Each row has a name. Each question is about the rows just above it. Places in a row count from 1.

<40>: [ 67  82 104  76 146 105 130 117 113 104 165 110 128 114 163 140  75 131
 176  56 129  84]
<12>: [122 129 156 151 189 132 106 151 122  99 161  80 100  85 175 151  85  89
 133 110 130 146]
<45>: [106 116 138 121 166 135 105 106 135 115 162 129 130 106 152 129 112 105
 148  95 131 126]
<70>: [139 168 175 168 178 168 168 158 113 140 149  95 117  85 169 111 113  96
 122 114  88 197]
tags:
[96] -> k_699
[176] -> k_815
[97] -> k_230
[122] -> k_468
[123] -> k_906
[148] -> k_462
Look up the entry of <70> at place 19 in the table:  k_468
Whose row is [106 116 138 121 166 135 105 106 135 115 162 129 130 106 152 129 112 105
 148  95 131 126]?  <45>
Which value appears more than once in <40>?  [104]
The row with [122 129 156 151 189 132 106 151 122  99 161  80 100  85 175 151  85  89
 133 110 130 146] is  <12>
Where do [ 67  82 104  76 146 105 130 117 113 104 165 110 128 114 163 140  75 131
 176  56 129  84] appear?  <40>

<177>: [176 115 176 115]
<23>: [100 151 123 158]
<199>: [100 154 134 177]
<12>: [ 59 160  93  59]
Table of tags by key:
[115] -> k_74
[100] -> k_514
[176] -> k_473
Look up the entry of <177> at place 1 in the table:  k_473
Which row holds [176 115 176 115]?  <177>
The value that <12> holds more than once:  [59]
Which row holds [ 59 160  93  59]?  <12>

<40>: [130 151 122 132 151 123 156 124 111 134 156 142  77 140 141 122 113 123
  97]
<174>: [129 114 132 125 130 131  99 132 145 123  97 117 176 114 113 134 144 130
 157]
<43>: [149 188 108 131 127 115 121 133 141 120  91 147 117 118 108 129 134 106
 113]
<177>: [126 137 128 129 146 126 152 124 113 133 155 135  90 140 141 124 114 127
 106]
The value that <43> holds more than once:  [108]
Table of tags by key:
[176] -> k_44
[142] -> k_865
[90] -> k_184
[91] -> k_451
[141] -> k_167
The tag of <177>, keyed by place 13:  k_184
Which row holds [129 114 132 125 130 131  99 132 145 123  97 117 176 114 113 134 144 130
 157]?  <174>

<198>: [177 129 128 159 145  86 141 145  87 146  71 133 157 146 117 106 131 127
 101 134 183 175 181 104 102 154 156 115 128 129  86  89 151 127 117  94
  84 109 109 128 140 163  90  97 123 128 105 118 133  91 123 103  87 117
 143 116]
<70>: [169 134 103 107  72 139 191 101 153 126 149 123 153 109 151 144 136 147
 164 103 139 133  87 105 137  76 147 127 158 158 146 170 113 127 125  93
  71  92 124 119  96 150 120 101 160 143 112 132 175 138 140 119 131 156
 119 144]
<174>: [150 160 126 141 151 127 161 147 141 120 184 132 160 114 107 152 157 104
 133  89 144 141 138  86 113 172  92 124 168  84  98 118 112 136 100 132
 160 117 125 155 136  63 146 127 152 131 123 150  82 155 128  99 135 144
  81 128]
<12>: [150 160 126 141 151 127 161 147 141 120 184 132 160 114 107 152 157 104
 133  89 144 141 138  86 113 172  92 124 168  84  98 118 112 136 100 132
 160 117 125 155 136  63 146 127 152 131 123 150  82 155 128 140 133 107
  98 143]
<40>: [ 79 133 180 159 128 104 117 123 110 159  88 117 120 129 154  99 114 111
  68 151 178 184 136  98 151 120 117 123 134 118 102 134 117 118 116 117
  56 107 119 171  99 117 112  81 166 108 102 128 118 117 146 142 114 149
 125  93]
<45>: [133 156 124 125 175  90  98 161 101 149 151 146 105 113 120 200 145 127
 115 105 141 117 178 137 131 142 121 127 136 124  92  80 172 153 119 143
 170 157 147 137 156 142 123 170  67 130 133 110 101  97 133  95 104 114
 134 111]
The row with [133 156 124 125 175  90  98 161 101 149 151 146 105 113 120 200 145 127
 115 105 141 117 178 137 131 142 121 127 136 124  92  80 172 153 119 143
 170 157 147 137 156 142 123 170  67 130 133 110 101  97 133  95 104 114
 134 111] is  <45>
Which row holds [150 160 126 141 151 127 161 147 141 120 184 132 160 114 107 152 157 104
 133  89 144 141 138  86 113 172  92 124 168  84  98 118 112 136 100 132
 160 117 125 155 136  63 146 127 152 131 123 150  82 155 128  99 135 144
  81 128]?  <174>
tags:
[87] -> k_382
[131] -> k_921
[134] -> k_800
[132] -> k_573
[133] -> k_717
The tag of <12>, keyed by place 53:  k_717
Whose row is [ 79 133 180 159 128 104 117 123 110 159  88 117 120 129 154  99 114 111
  68 151 178 184 136  98 151 120 117 123 134 118 102 134 117 118 116 117
  56 107 119 171  99 117 112  81 166 108 102 128 118 117 146 142 114 149
 125  93]?  <40>

<23>: [105 105 175 147 105  97 105]
<174>: [147 186 160 150  82 180 168]
<40>: [196 125 118 165  99 164  68]
<43>: [139  75 175 147 143  75  75]
<198>: [ 81 140  81  81 130  81 113]
<199>: [196 125 118 106 134 148 107]
key -> tag
[140] -> k_813
[81] -> k_974
[80] -> k_792
[106] -> k_627
[139] -> k_546
Join <198> by its entry at place 4:  k_974
The value that <43> holds more than once:  [75]
The value that <198> holds more than once:  [81]
Whose row is [196 125 118 165  99 164  68]?  <40>
Which value appears more than once in <23>?  [105]

<177>: [139  96 144 158]
<198>: [101  98 105 161]
<174>: [153 154 103 152]
<23>: [113 141  96 157]
<168>: [174 174 144 174]
<12>: [125  89 118 166]
<182>: [119  68 114 187]
<45>: [ 91  97 143 133]
<40>: [ 96 106 136 138]
<70>: [ 96 161  97  94]
key -> tag
[133] -> k_345
[137] -> k_655
[138] -> k_744
[134] -> k_436
[158] -> k_254
The tag of <40>, keyed by place 4:  k_744
Which value appears more than once in <168>?  [174]
The row with [ 96 161  97  94] is  <70>

